rotation steps, each row followed by its count of steps:
The counts run from 0 to 175.
[ 76 132 156  93 157 148 141 110  86 109 144 120 181 113 178 116 134 112
 169 138 123 112 116 157 111 163  82 128  66 134 124 127 183 137  86 144
 140  89 137  85 137 101 158  99  90 137 114 137 141 118 161 177 119] : 118
[ 75 120 175  88 138 148 121 101 119 125 128  91 119 141 165 111 136  84
 148 118 112 143 128 113 155 142 101 147  70 168 100 161 162 177  85 109
 167 106  97  87  90 126 111 142  95  92 106 150 119 141 165 155 118] : 18
[ 86 138 149  92 148 149 128 116  95 121 139 112 155 108 176  98 150 115
 161  96 103 143 118 160 130 167  95 130  96 161  97 141 154 163  82 156
 154 109 166 115  81  82 144 128 105 121  72 133 119 157 112 135 122] : 26
[125 124 170 127 142 125 142 124 115 127 107 138 136 111 128 141 126 119
 112 115 131 140 157 122 105 183 113 116  69 121 119  86 194 113  48 164
 111 105 166  96 121  66 140 129  70 140 140 150 158 157 146 149 125] : 104
[ 82 126 103 109 109 165 145  94 153 151 173 108 115 126 136 105 160 117
 139 113  98 158 137 166 114 185 121  87 117 127 102  78 153 138  79 137
 113  70 154 122 129 136 178 127 101 131 110 146 147 141 150 110 103] : 52
[106 126 131 113 135 157 138  86 123 160 142  80  95 102 171 115 110 135
 112 116  97 154 121 137 120 135  97 147 113 152  93  63 154 184  99 114
 141  96 160  77 104 172 134 138  94 105 142 132 160 129 163 117 139] : 59
[115 118 149 114 176 155 142 112 140 151 140 101 131 131 175 131 114 142
 135  89 116 119 146 129 106 134 111 163  58 143 114  98 160 160  84 134
  93  85 160  97 109 163 112 155  71  94 104 134 107 157 139 153 123] : 83
[114 151 157 118 149 172 106 114 121 149 125  91 127 108 181 120 118  91
 129 108 135 185 109 148 150 181 105 120  93 137  89 102 117 155  99 111
 104 136 177 100  69 107 131 136  92 125 122 110 166 162 144 112 130] : 161
[109 108 177 140 114 123 143  93 105 138 146  91 132 123 169 125 139  86
 148  77 119 107 122 137 134 184 126 121  82 105 146 138 128 141  80 167
 114  88 117 108  87 117 122 130  85 121  72 154 136 148 159 151 127] : 109
[ 77 113 172 135 115 137 109 127 121 166 128 133 109 134 138  97 130 113
 141 118 115 136 132 116 139 180  95 114  87 146 113 118 159 121  65 147
 152 127 105 117  82  63 125 137 104 154 126 131 130 164 162 163 118] : 9
[ 78 133 173 127 107 160 130 120 102 151 143 133 153 125 146 126 161 129
 148 119  80 120 163 160 103 175 106 120 115 130 103 112 207 142  86 117
 120 131 151 125 106  83 169 121  76 126 135 144 138 126 168 138 134] : 12
[112 148 177 121 140 144 138 107 100 128 142 117 173 132 171 107 144 133
 155 101 129  99 150 138 109 183 100 157  73 127  93 146 183 160  72 111
 165  86 165 108 103 119 139 130  64 123 111 122 113 141 151 130 110] : 106
[ 73 128 190 135 118 125 121  94 103 178 124  85 105 124 175 112 128  81
 131 110 104 130 116 152 140 153  94 115  95 148 133 120 155 140  78 130
 159 126 114 102  76  91 134 106  99 119 147 108 163 124 163 154 155] : 125
[ 99 132 128 123 121 158 136  81 162 165 164  83  83 121 137 130 131 123
 111  95 114 152 126 125 129 151  85 122 101 108  86  95 134 180  90 120
 128 106 157 130  93 153 153 136  99 113 109 137 177 140 132 158 128] : 164
[114 144 179 151 120 123 134  99 143 179 152 104 113 114 159 126 108 107
 108 103 163 121 141  95 115 162  98 122  61 123 129 112 139 156  74 155
  95 113 132  80  83 127 101 150 114 120 119 113 156 129 155 146 133] : 85
[ 62 106 158 104 125 148 120 126 112 123 115 124 131 118 151 122 107 110
 148 109  98 132 137 117 151 133 108 138 121 148 106  75 173 161  76 125
 170 104  99  75  83 135 116 122  89  96 102 158 133 110 164 149 155] : 19
[ 92 112 154  93 132 146 136 102  96 159 124 113 140 134 173 129 115  86
 115 113 147 107 130 121 128 141  87 155  58 126 125 129 162 143  81 144
 161  99  99 104  96 126 116 117 108 108 114 138 170 134 164 184 100] : 6
[114 127 183 142 163 145 103 136 111 124 118 115 170 123 200 121  96  80
 157 116 137 142 119 138 140 161 101 154  52 140 116 114 177 140  81 132
 135 117 150  54  87 110 124 134  84 127 101 115 128 140 162 125 132] : 2
[ 88 116 155 109 106 128 115 116  96 153 141 109 151 141 163 127  97 120
 156  97 134 112 124 138 121 168  98 128  88 129 143 142 146 152  51 124
 148  76 102 119 101 119 121 122 101 110  75 144 107 142 173 166 119] : 110
[106 153 137 112 142 156 151  91 140 167 176  61  94  88 167 127 154  97
 132 139 105 173 127 117 125 137  89 126  89 140 122 110 127 154 106 171
 108  86 146  93 115 115 138 111 140 153 110 113 173 141 144 135 128] : 61
[ 93 103 143 100 131 112 133 124 122 162 127 120 137 133 121 122 106 123
 121 100 111 128 149 129 132 161  97 129  65 164 142 102 154 138  57 112
 150  79  97  91 108 121 139 108  80  82 124 141 120 139 189 172 125] : 111
[ 83 141 140 129 121 139 149  90 142 152 123  96  93 144 140 138 129  87
 141 134  82 136 146 147 147 146  73 120  99 139 105  71 186 146  54 133
 123 119 134  93 144 128 160 116 106 137 114 154 151 145 139 170 150] : 140
[ 88 119 145 100 139 126 125 111 115 118 132 119 178 120 151 106 117 103
 140 108 100 124 119 161 138 189 119 130 103 133 109  82 173 155  44 113
 168 117 159 103 103 101 138 129 111  68  83 143 113 141 118 144 131] : 27
[ 81 156 143  82 106 164 132 114 118 161 126 102 150 125 170 129 127  98
 135  91 119 137 112 141 168 140 104 129 110 168 133 132 150 163  68  86
 144  80 132 119  69 130 131  95 105 109  83 149 158 121 180 144 136] : 30
[113 125 126  64 184 190 147 126 125 147 138 109 156 127 135 138 132 129
 132 121 109 181 132 162 133 150 124 122 104 145 108 109 148 161  74 110
 103 102 157 112 125 104 150 135  82  89 133 160 156 144 168 108 123] : 159
[ 91 145 160 129 138 132 136 115 136 160 158 112 141 120 162 130 129 128
 137 114 147 143 166 161  87 212  84 123  72 141 131 151 158 134  67 132
  83 114 127 113 136 111 132 145  79 120 127 114 102 156 147 134 110] : 93
[114 121 157 126 107 166 131  92 130 172 154 124 104 125 123 100 140 164
 115 109 132 132 152 114 101 167 110 132 104 116 112 113 169 125  87 148
 137  66 152 114  96 117 151 122  74 159 158 150 167 134 187 131 110] : 88
[140 125 139 116 171 145 135 117 127 136 130  88 142 123 191 129  96 132
 126 103 146 145 111 150 109 189 106 153  51 140 109 115 149 149 103 137
 120 102 163  99 104 176 123 144  59 113 111 137 123 152 149 149 112] : 82
[ 93  97 153 112 139 138 127 116 112 151 118  82 109 119 109 119 123  87
 109 116  84 159 126 124 143 140 116  87  98 147 119  68 154 139  91 111
 156 102 120 100  80  90 146  98  93 103 126 146 157 158 187 139 127] : 32
[121 152 133 125 163 134 106 113 136 157 132  59  93 119 144 129 121  98
 117 113 123 191 120 153 137 169 108 113  61 155 112 116 132 158  74 103
  95 103 141 104  95 130 122 138  84 122 129 145 123 167 170 100 130] : 57
[130 111 168 135 116 125 103 115 117 132 155  86 122 123 176 113 108 121
 136 119 132 136 152 102  93 169 111 157  65 123 104 133 135 161  82 139
 181  62 104  80 102 131 109 124  86  94  99 138 125 134 174 140 120] : 98
[ 85 116 175 113 158 145 115 108 106 143 137  62 105 141 145 109 123  88
 162 119  96 161 113 147 150 133 101 115  82 156 123 129 128 137 101 119
 153 102 113 107  93 103 143 114 103 113 106 133 134 169 161 146 130] : 137
[ 90 125 107  90 129 182 115 104 119 155 145 114 136 136 181 121 143 106
 136 130 124 176 134 162 153 216  94 118 114 125 100 104 129 148  66 167
 107 103 128 102 133 104 137 134 125 134 106 147 162 141 143 103 132] : 157
[101 103 176 123 139 130 151 113 133 137 154 126 187 126 165 108 123 116
 143 102 125 101 146 133  87 175 119 138  82 127 116 100 178 130  76 115
 162 104 158  98  86 131 147 129  75  91 109 112 123 131 148 147 120] : 107
[130 132 120 113 142 154 144 112 144 153 160  61 119 116 151 124 118 114
 124 100  75 153 135 129 128 120 110 138  87 111  97  69 137 174  79 123
 132  89 169 109  94 149 145 128 100 107  94 139 139 168 130 117 146] : 163
[140 121 135 112 108 142 153 124 116 159 140 123 127 110 133 131 126 151
 107 113 116 116 163 107 103 133 108 161  94 127 121 103 170 150  69 143
 116  53 137  85 119 136 137 111  82 128 134 154 167 146 180 123 133] : 87
[ 80 129 151 103 132 167 138  93 117 153 124  70 132 131 179 148 131  84
 164  72 119 165 110 170 165 141  90 112 113 174 124 109 130 165  78 113
  92 129 140 112  80 104 128 127 115 125 111 132 143 165 152 136 127] : 149
[102 146 125 105 126 153 118 117  96 160 129  99 137 116 159 145  94 118
 154  81 101 143 114 159 156 137  84 134  99 166 119 100 136 180  69  80
 110  98 146  85  92 122 129 110 120 105  85 133 148 144 140 128 159] : 150
[106 147 122  81 134 163 148  94 109 148 177  81 126  96 151 106 122 139
 134 130 112 165 127 122 116 148  81 134  93 140  96 120 118 163  78 168
 137  62 143  73 127 120 126 120 135 143  97 139 163 136 132 115 119] : 62
[ 76 143 139 105 135 139 161 106 153 117 120 124 151 141 126 137 142  69
 124 104 112 132 135 151 137 185 112  98  99 112 121  74 166 145  40 117
 126 136 125 112 103 116 130 146  95  76  76 155 137 171 130 136 127] : 28
[ 94 110 166  76 172 142 153 119 109 106 150 116 190 140 121 119 135 104
 156 136  94 127 129 128 107 133 119 123  65 141 120 120 170 137  69 145
 137  85 131  94 109  96 162 118  84  97  94 144 119 124 150 161 118] : 119
[102 113 116  80 163 155 140 122 142 149 143  78 139 127 171 119 132  98
 153 110  76 153 114 153 140 129 144 112 109 119 104  94 137 160  88 123
 155  83 144  86  75 138 132 112  91  84  96 161 138 142 155 129 133] : 43
[100 140 145 100 169 203 153 107 150 148 134 115 125 123 156  92 173 117
 135 123 151 170 144 147 143 180 129 122  96 153 108 126 134 141  72 174
  93  81 156 114  99 131 135 132  99 155 124 157 148 157 163 102  93] : 65
[123 132 137 116 112 122 142 116 118 186 131 107 124  93 167 148  96 118
 108 119 142 111 152  96 119 154  84 151  61 138 138 117 138 146  59 156
 107  79 119  67 114 129  97 112 119 127 125 132 159 154 177 136 120] : 86
[113  88 159  95 114 122 160 102  83 147 129  89 148 123 121 132 134 134
 135 101  66 119 132 136 122 135  80 130 100 138 118  93 167 150  76 137
 162  95 129  85 130  92 149  95  99 129 121 160 148 161 144 166 133] : 127
[ 74 124 122  92 146 159 134 124 126 157 140  83 101  96 136 118 129 133
 147 133  58 155 139 170 117 139  81 126 104 171  99  92 176 144  83 112
 169 106 138  96 130 124 146 119 106 113 122 143 122 155 159 149 130] : 35
[110  85 154 113 134 144 140 120 103 141 152 116 159 108 189 111 132 152
 144  94  87 118 169 135  80 165 121 149 116 135 110  88 161 129 102 184
 115 107 143  87 109 119 125 148  84 127 127 142 106 146 152 107 111] : 91
